One turn sends every row of this set to another row. A few are shown first. Where does it send the rows asked after them?
sib: [-13  -7  19 -29 -16  -1   3 -10   3  -4  12 -10  -8  -9  -3 -18]
nanir: [ -6  -9 -26   5 -12  21  11 -11  -7 -15   3   6  -4   1   7 -23]
Tuzuv: [ 13   0  -3  -9  -1 -18 -21 -36 -23 -13  -7 -18  17  -1  12 -25]
tolo: [-14 -10  -3 -17  17 -24  12 -11 -34 -19  15 -15  -8 -19  11 -23]
Gonuk: [  7 -15 -34 -22  20  -6 -13 -18 -11  -6 -13 -15 -13  -7  19  -4]
rafeb: [ -6  -4 -19   7 -18  13  21  -3  -9  -6   5  -1   6  -2   7 -22]
lofef: [ -6 -19 -13 -20 -24   0   4 -42 -17  -2 -13  -1   2 -14  24 -20]
konir: [ 10 -13  -9 -22 -10  -8 -14  -6 -30  10  -1  11 -29 -22  20 -28]
sur: [ 18   5   1  -3  -6 -19  11  -7 -22   8   1 -24   0   3  27 -23]
dudep: [ -8   4 -25 -16   4   9 -23 -17  10 -21 -13 -15 -10  -2   5 -13]
Bet: [  7  -7 -15  -3   5 -12 -16 -39 -16   1  -8 -29  -6   9  -6 -26]
razum: [-15  15   5   8 -13 -12 -15 -15 -20 -17  -3   7 -22 -10  23 -24]
nud: [-10  -8 -31   4 -15  22   7 -13  -5 -10   4   7   1  -2   8 -25]
siz: [  6  -6 -17 -19  -1 -13 -14   4 -25   6  -3   6 -37 -10  18 -33]
nos: [-15 -10  17  -3  17  13  -4 -16 -23   5  -3  19   6  -9  15 -30]
soz: [-15   6 -17  -4 -21   4  20  -8 -14 -17 -16   2   8  -5   8 -20]
Gofum: [-10 -11  19  -7  19   1  -7 -16 -23  12  -2  16   3  -4  18 -30]
gimip: [-10  -9  16 -31 -13  -6   0 -15   4   1  11 -17   1  -7  -7 -19]
badip: [  6   1 -16 -16   0  -8 -15   1 -29   6  -1   6 -38 -13  15 -31]
sizu: [ 10  -4 -17  -3   6 -16 -14 -38 -17   5  -2 -25  -3   9  -3 -21]
pada: [-21 -13  -4 -13  16 -16  12 -20 -33 -21  14 -20  -1 -17  14 -26]
Gem: [ -6  -3   5 -16   7 -11   3  -7  16 -14   9 -13  -2 -22  -9 -13]
Figam: [  2   5  -9   2   2 -21 -18 -42 -21  -4  -3 -19   0   4  -4 -29]
keka: [  7   8 -19  -8  19  14  -6   5  -6  -2 -17  -2 -17   1  16 -12]
Nuz: [ -9  -9  -6 -14  32 -12   3 -21 -23 -16  -6 -10  -7 -35   2 -22]
guzem: [  8 -12   2 -10 -14 -13 -13   5 -28   6  -8   3 -21 -25  23  -7]
Dugu: [  1 -10   8 -16  23   9  -4  -3   0  10  -7  10   7 -24  10 -30]

nud -> sizu
konir -> rafeb
nos -> gimip
Now these:
sur -> razum
soz -> Tuzuv
Gem -> Nuz
nanir -> Bet
keka -> dudep
Gofum -> sib

One turn sends every row of this set to another row. A few are shown first. Where does it send the rows asked after them?
Zogam: [ 17  -8  12  13  -3 -51  20   7   8  16   3  -3  14  17  29   5   2  22
  12  18  -3  10   3   1  -3  15]
fimin: [ 15 -11  20  15  34 -13  22   9   4   1   5  13   7  23 -13  -4  -2  27
 -31  -4   1  -7  21   3 -12  25]
Lom: [ 14  -5  24   7  14 -44  30   6   0 -17  -1   4  -3 -13  28 -17 -16  15
  -4  10  -5  17  21   3  -3  12]
nebal: [-11 -13  -7  12  -3   3  24  -1  -3  20   0  12  -1  21   6 -20  -2  10
  13   3 -23  -4  27  14 -10  -2]
fulal: [ 12 -12  13  34 -23  -8  35  10   6   8 -11  -2   4  26  21  -4   6  22
  31  18   3   5  13 -13   1   5]
mam: [  1 -17 -16  10   0  -2  34   1  25  -7   4 -10  16  15 -24 -19 -10   9
  -4  20  11   8   3  21  23  12]
detir: [ 15 -14  22  23  20  11  43  11  13  -7  -2  23  -3  13 -18  -1  -2  33
 -28   2   9  12  15   5   4  18]
Saref: [  2 -25   2  26 -10   2  44  10  19 -19  -4  -1   6  40 -16  -4   2  14
 -14   0   3  20  12  13  21   6]
Lalo: [-10 -16  -2  -2 -18 -11  27  -2  -3   5   1  16  -7   6   0  -6  -2  20
   6   0 -21  19  20  29  -6   3]
Fode: [ 12  -9  24  19  23  -6  22   6   2  23  -1   4   6 -13 -21 -19  -4  26
  -1  16  10   4  14 -21   1 -15]
Bakuv: [ 18   8   9  24  14 -24  34   7  -1  -7  -9   7  -4   7  24 -20 -23  12
  19   9   3   6  19 -25   2   1]
regep: [  5  -7  -9  15   0 -22  17   9   7  -9   1  -9  10  53 -15  -5  -1  19
   0 -12   9   0  18  -3   2   9]
nufa: [  6 -22  -3  14  14 -23  27  10  24  -2   7  -5  17  35   6 -15  11  22
 -32  -1   3   5  22  23   7  19]
mavi: [  6   2  12  -3   6 -17   9   6  10 -31   5 -25   7 -10   8  -2   1  10
  -7  24  -7   5   2  11   5  10]
Kon: [  6 -11 -10  -3  -6 -11  16   6   7 -18   3 -11  19  27 -28 -11  -6  -6
   1  14   7 -10  11  14   3  12]
Duri: [  5  -6  38  25 -13 -22  20   2  -2   7   3   9  31  13   9 -17  14  33
  18   6  19  -2  21  -9  -6   5]
gesol: [  3   1  11  11   0  18  18   8  15 -30  -7 -22   4  -5  13 -22  12  15
   4  23   5  -4  16   0   1   6]
gol: [ 19 -10  31   5   4  -2  26  12  -1   5  -6  12   0 -22 -20 -14   9  30
 -11  13  16   8  21  -8  -9 -11]
Zos: [ 23  -7  35   4  22 -19  19  15  -6  13  -1  12  11 -12 -17  -4  -1   8
 -18  20   3   3   7  -8  -2 -12]
nak: [ 12 -10 -19  -7  -2  -5  24   9  21  -9  -1  -6  20  16  -9 -27   7  12
 -10  15  22  -9  20  23   3  16]
korof: [  5 -35  32  25 -24 -21  34   7  10  -4  -3  -7   6   2  23  -3  15  18
   3  22  -7  15  18  18  -3  19]
zaso: [  7 -11  40  31   2 -28  33   1  12  17   6  17  37   9  20 -16   5  24
   3  19   7   9   6   1  14   4]
toku: [  8 -18  29  29   0  -7  41   4   0 -23 -12   2  -8 -11  19 -27 -11  12
   9  11  -4  11  34  -7  -2   9]
pumu: [  4 -13  51  22 -21 -27  30   6  -4  -7   2  17  28  10   0  -1   5  17
  10  14   7  16   5   1   8   1]
sof: [  6  -4 -10  -4   0 -13  33   6   3  20  -2  26   1  20  15  -5  -5   7
  -3  10 -21   9  11  23  -1  -3]
vup: [  7  -3  14  25  23  -5  26   6   1  -4   4  10  -5  27 -32   4 -12  33
  -5  -7   6   9  12 -12  -2  14]
peta: [ 11  16  -5  11  17  -1  18   7  20 -14  -2 -20   7   3  13 -10  -7  15
   8  26   1   4  -5  -9  16   0]

nufa -> Saref
peta -> mavi
Now these:
fulal -> Zogam
Fode -> Zos
pumu -> Duri
detir -> vup
mam -> Kon
toku -> Bakuv
Lalo -> nebal

